Some points:
[ 0.9  0.8  2.  -0.7 -2.7 -0.8 -0.1  3.   0.4 -0.6  0.7 -1.  -0.6 -1.4  0.3 -0.8  0.4  0.3  2.2 -0.2 -0.4 -0.1 -2.8 -1.7]
[ 1.1  0.8 -1.3 -1.3 -2.2 -0.8 -0.9 -1.   1.1 -1.2  0.4 -1.  -0.3 -0.8 -0.3 -0.7  0.9 -0.4  1.6 -0.5 -1.1  0.5 -1.   1. ]
[-0.8  1.3  0.9 -0.8  0.9 -1.3 -1.8 -0.8 -1.1 -0.2  0.7 -1.7  2.8  0.8 -1.1 -0.4  0.5  0.3 -1.3 -0.4  1.1  1.7 -1.7 -1. ]
[ 1.   0.8 -0.8  1.   0.4 -0.8  0.9 -0.4 -0.6  0.9 -1.4 -0.3 -0.5 -0.6  1.  -1.3 -1.3  0.2 -0.5 -0.9  0.6 -0.7  0.2  0.5]
[-0.6 -1.9  0.2 -1.9  1.6  1.9  1.9 -0.7 -0.6 -1.1  0.7  1.3  1.5 -0.2 -0.4 -1.1  0.9 -0.7 -1.2 -1.3  0.6  1.  -0.9 -1.3]
[ 1.   0.8 -1.3 -1.1 -2.2 -0.8 -0.8 -1.   1.1 -1.3  0.4 -1.1 -0.3 -0.8 -0.3 -0.5  0.9 -0.6  1.4 -0.5 -1.1  0.3 -1.4  1. ]
[ 0.4 -1.1 -1.4  0.6  0.5  1.1 -1.  -0.7  0.9  1.3  1.3  0.  -0.6 -0.4 -0.7  0.9 -1.8  1.2  1.5 -0.1 -0.9  0.4 -1.   0.4]
[-1.2  0.8  0.8 -0.9  0.6 -0.8 -0.8  1.2  1.  -1.   0.7  1.2 -0.5  1.2 -0.6 -0.6  0.2 -0.6 -0.2 -0.6 -1.  -0.3  0.8 -0.8]
[-1.3  0.8  0.5 -0.4  0.7 -0.8 -0.7  1.3  1.  -0.9  0.6  1.3 -0.5  0.9 -0.4 -0.5  0.2 -1.2 -0.4 -0.5 -1.   0.3  0.5 -0.8]
[ 0.9 -0.9  0.9  0.6  0.4  0.9 -0.8  1.5  0.8  1.  -1.  -0.6 -0.2 -0.7 -0.5  1.1  1.3 -0.2 -1.  -0.1 -0.8  0.1  1.   1.3]
[-1.7  0.7 -1.3 -1.  -2.6 -0.7  0.7 -0.4 -0.9 -1.3 -1.6  1.9 -0.9 -2.  -2.4 -0.8  0.5  1.2 -1.1  3.6  0.9 -0.9  0.5  0.8]
[ 1.   0.3 -0.7 -0.7  0.5 -0.3  1.  -0.7 -0.8  0.8  0.6  1.  -1.4  1.1  1.4  0.1  0.6 -1.3  0.   2.5  0.8 -0.7 -0.5 -1.5]
[-1.2  0.8  0.7 -0.7  0.7 -0.8 -0.8  1.3  1.  -1.   0.7  1.3 -0.5  1.1 -0.5 -0.6  0.2 -0.8 -0.3 -0.6 -1.   0.   0.7 -0.8]
[-0.7 -1.5  0.7 -0.3 -3.5  1.5  1.2 -1.  -0.8 -0.3  0.9  1.3  1.4  1.3 -0.4 -0.4  0.3 -0.9 -0.9 -1.1  0.8  0.8  0.1 -1.8]
[ 0.5 -1.1 -1.   0.5  0.5  1.1 -0.9 -0.8  1.   0.9  1.3  0.  -0.5 -0.1 -0.8  1.1 -1.8  1.6  1.3 -0.2 -1.  -0.4 -1.3  0.4]
[-1.1 -1.6  0.8  1.7  0.5  1.6 -1.8 -0.7 -1.  -1.8 -1.6 -0.9 -1.2  2.5  0.2 -2.1  1.1  2.1 -0.6  0.3  1.   1.  -0.8  1. ]
[ 1.2 -0.9  1.2  0.2  0.4  0.9 -0.8  1.4  0.8  0.9 -0.9 -0.6 -0.2 -0.5 -0.6  1.   1.3  0.6 -0.8 -0.1 -0.8 -0.3  1.4  1.3]
[ 0.9  0.5 -1.1 -0.7  0.5 -0.5  0.2 -0.2 -0.4  1.1  0.6  0.9  3.   1.1  1.4 -0.5  0.7 -0.6 -0.2  2.5  0.4 -1.1 -0.2 -1.2]
[ 0.2 -1.  -1.2  1.6  0.9  1.  -0.6 -0.8  0.9  1.1  1.3  0.  -0.4 -0.7 -0.9  1.2  2.   1.1  1.6 -0.6 -0.9 -0.7 -1.6  0.7]
[ 1.1  0.8 -1.3 -1.  -2.1 -0.8 -0.7 -1.   1.2 -1.4  0.3 -1.  -0.3 -0.8 -0.3 -0.5  0.9 -0.5  1.3 -0.5 -1.2  0.6 -1.5  1. ]
[ 0.9  0.6 -0.4  1.6  0.3 -0.6  1.  -0.1 -1.   0.   3.3 -1.2 -0.5 -1.4  1.2 -1.3 -1.3  0.3 -1.  -0.4  1.  -1.1  1.4  0.8]
[ 0.5  0.6 -1.   1.   0.3 -0.6  0.6 -0.3 -0.7  1.  -1.4 -0.6 -0.5 -0.8  1.2 -1.2 -1.3 -0.7 -0.5 -0.9  0.7 -1.2  0.1  0.5]
[ 0.7  0.6 -0.5  0.5  0.3 -0.6  0.6 -0.5 -0.7  0.6 -1.3 -0.6 -0.4 -0.4  0.9 -1.1 -1.3  0.2 -0.5 -1.   0.7 -2.2  0.3  0.5]
[ 0.5 -1.1 -1.1  0.5  0.5  1.1 -1.  -0.8  0.9  1.1  1.3  0.  -0.5 -0.2 -0.8  1.  -1.8  1.6  1.4 -0.1 -0.9  0.  -1.   0.4]
[-0.6 -0.6  1.1  0.7  0.6  0.6  1.3 -0.5 -0.8 -1.3 -1.  -0.3  1.7 -0.6 -0.6  1.1 -1.2  0.3  2.1  0.1  0.8  1.1  0.8  0.6]
[-1.2 -0.8  0.8  0.9  0.6  0.8  1.  -0.4 -0.8 -1.2 -1.  -0.6  1.6 -0.8 -0.4  1.2 -1.2 -0.7  2.1  0.1  0.8  0.8  0.6  0.6]
[ 1.1 -0.9  0.9  0.  -0.1  0.9 -1.   1.6  1.   0.9 -1.1 -0.6 -0.4 -0.4 -0.2  1.2 -2.5 -0.1 -1.5  0.5 -1.   1.1  1.   1. ]
[-1.  -0.8  1.1  0.6  0.6  0.8  1.  -0.5 -0.8 -1.3 -1.  -0.6  1.7 -0.6 -0.6  1.2 -1.2 -0.1  2.1  0.   0.8  0.3  0.7  0.6]
[ 1.1 -0.9  1.1  0.5  0.4  0.9 -0.7  1.5  0.8  1.  -0.9 -0.6 -0.2 -0.7 -0.5  1.   1.3  0.2 -0.9 -0.1 -0.8  0.2  1.2  1.3]
[-1.   0.9  0.6 -0.6  0.7 -0.9 -0.6  1.3  1.  -0.8  0.6  1.5 -0.5  1.  -0.5 -0.8  0.2 -0.6 -0.2 -0.5 -1.   0.8  0.8 -0.8]
[ 1.1  0.8 -0.4  0.7  0.4 -0.8  1.  -0.5 -0.6  0.5 -1.3 -0.3 -0.4 -0.4  0.9 -1.1 -1.3  0.7 -0.7 -1.   0.6 -1.6  0.   0.5]
[-1.2  0.8  0.8 -0.6  0.7 -0.8 -0.7  1.2  1.1 -1.1  0.7  1.3 -0.5  1.1 -0.5 -0.5  0.2 -0.7 -0.4 -0.6 -1.1 -0.1  0.5 -0.8]
[-1.1 -0.8  1.   0.9  0.6  0.8  1.1 -0.5 -0.7 -1.4 -1.  -0.6  1.7 -0.7 -0.5  1.4 -1.2 -0.4  1.9  0.1  0.7  0.3  0.4  0.6]
[ 0.8  0.7 -0.7  0.8  0.4 -0.7  0.8 -0.4 -0.7  0.8 -1.4 -0.4 -0.4 -0.6  1.  -1.2 -1.3  0.  -0.6 -1.   0.7 -1.4  0.2  0.5]
[-1.  -1.4  0.9 -0.6 -3.1  1.4  1.1 -0.4 -0.9  0.1  1.1  1.5  1.7  1.4 -0.3 -0.5  0.6 -1.4 -1.  -1.   0.9  1.2 -0.2  2. ]
[ 1.   0.5 -0.2 -1.2  0.9 -0.5  1.  -0.2 -0.8  1.   0.9  1.3 -1.1  1.4  1.3  0.   0.9 -1.2 -0.2  2.5  0.8 -0.7 -0.8  2.2]
[-1.   0.9  1.2 -1.1  0.9 -0.9 -1.2 -1.3 -1.6 -0.4  0.8 -1.8 -1.6  0.9 -1.2  0.1  0.5 -0.7 -0.9 -0.4  1.6  1.7 -1.6 -1.3]
[-1.9  1.1 -1.   0.4  0.1 -1.1  1.2 -0.5 -0.7  1.  -0.6 -0.4 -0.4 -0.5  1.8  1.8  2.3  3.  -0.2 -1.   0.7 -0.4  1.7  0.5]
[ 1.   0.2 -0.7 -0.9  0.5 -0.2  1.  -0.7 -0.8  0.8  0.6  0.9 -1.4  1.2  1.3  0.   0.6 -1.2  0.1  2.5  0.8 -0.8 -0.2 -1.5]
[ 1.   0.6 -1.  -0.5  0.5 -0.6  0.4 -0.2 -0.3  0.9  0.5  1.   3.   1.1  1.4 -0.4  0.7 -0.5 -0.5  2.5  0.3 -1.1 -0.6 -1.2]
[-1.3  0.9  0.2 -0.1  0.7 -0.9 -0.6  1.4  1.  -0.6  0.5  1.5 -0.6  0.7 -0.2 -0.7  0.2 -1.4 -0.3 -0.4 -1.   1.5  0.5 -0.8]
[ 1.1 -1.1  0.6  1.   0.   1.1 -0.6  0.9  0.8  0.7 -1.2 -0.8 -0.5 -0.9 -0.5  1.1  1.   0.3 -0.8 -0.1 -0.8  0.   1.4 -2.4]
[-2.3  1.  -1.1  0.1 -0.3 -1.   0.8 -0.3 -0.4  0.6 -0.7 -0.7 -0.6 -0.3  2.2  2.3 -1.5  2.1 -1.1 -0.5  0.4 -0.4  0.9  0.3]
[ 1.1 -1.1  0.5  0.9  0.   1.1 -0.7  1.   0.8  0.9 -1.2 -0.8 -0.5 -0.9 -0.5  1.   1.   0.2 -0.6 -0.1 -0.8  0.2  1.6 -2.4]
Along one direction, these points spread out more than along any other. Take the direction at right angles to it along which they spread out most. Then take the direction at right angles to both along which they spread out most. Go by this last direction. How far along it is each point below, from 0 to 99? The average is 50, and the first point in the table lies past the average. One standard deviation of the points above along it is 16.
[-1.   0.9  1.2 -1.1  0.9 -0.9 -1.2 -1.3 -1.6 -0.4  0.8 -1.8 -1.6  0.9 -1.2  0.1  0.5 -0.7 -0.9 -0.4  1.6  1.7 -1.6 -1.3] 42
[-1.7  0.7 -1.3 -1.  -2.6 -0.7  0.7 -0.4 -0.9 -1.3 -1.6  1.9 -0.9 -2.  -2.4 -0.8  0.5  1.2 -1.1  3.6  0.9 -0.9  0.5  0.8] 45
[ 1.   0.8 -0.8  1.   0.4 -0.8  0.9 -0.4 -0.6  0.9 -1.4 -0.3 -0.5 -0.6  1.  -1.3 -1.3  0.2 -0.5 -0.9  0.6 -0.7  0.2  0.5] 56
[-2.3  1.  -1.1  0.1 -0.3 -1.   0.8 -0.3 -0.4  0.6 -0.7 -0.7 -0.6 -0.3  2.2  2.3 -1.5  2.1 -1.1 -0.5  0.4 -0.4  0.9  0.3] 47
[-1.3  0.9  0.2 -0.1  0.7 -0.9 -0.6  1.4  1.  -0.6  0.5  1.5 -0.6  0.7 -0.2 -0.7  0.2 -1.4 -0.3 -0.4 -1.   1.5  0.5 -0.8] 57
[ 1.   0.5 -0.2 -1.2  0.9 -0.5  1.  -0.2 -0.8  1.   0.9  1.3 -1.1  1.4  1.3  0.   0.9 -1.2 -0.2  2.5  0.8 -0.7 -0.8  2.2] 58
[ 0.9  0.5 -1.1 -0.7  0.5 -0.5  0.2 -0.2 -0.4  1.1  0.6  0.9  3.   1.1  1.4 -0.5  0.7 -0.6 -0.2  2.5  0.4 -1.1 -0.2 -1.2] 48
[-0.6 -1.9  0.2 -1.9  1.6  1.9  1.9 -0.7 -0.6 -1.1  0.7  1.3  1.5 -0.2 -0.4 -1.1  0.9 -0.7 -1.2 -1.3  0.6  1.  -0.9 -1.3] 20
[-1.1 -1.6  0.8  1.7  0.5  1.6 -1.8 -0.7 -1.  -1.8 -1.6 -0.9 -1.2  2.5  0.2 -2.1  1.1  2.1 -0.6  0.3  1.   1.  -0.8  1. ] 33
[ 0.9  0.8  2.  -0.7 -2.7 -0.8 -0.1  3.   0.4 -0.6  0.7 -1.  -0.6 -1.4  0.3 -0.8  0.4  0.3  2.2 -0.2 -0.4 -0.1 -2.8 -1.7] 69
[ 0.4 -1.1 -1.4  0.6  0.5  1.1 -1.  -0.7  0.9  1.3  1.3  0.  -0.6 -0.4 -0.7  0.9 -1.8  1.2  1.5 -0.1 -0.9  0.4 -1.   0.4] 61
[-1.  -0.8  1.1  0.6  0.6  0.8  1.  -0.5 -0.8 -1.3 -1.  -0.6  1.7 -0.6 -0.6  1.2 -1.2 -0.1  2.1  0.   0.8  0.3  0.7  0.6] 16
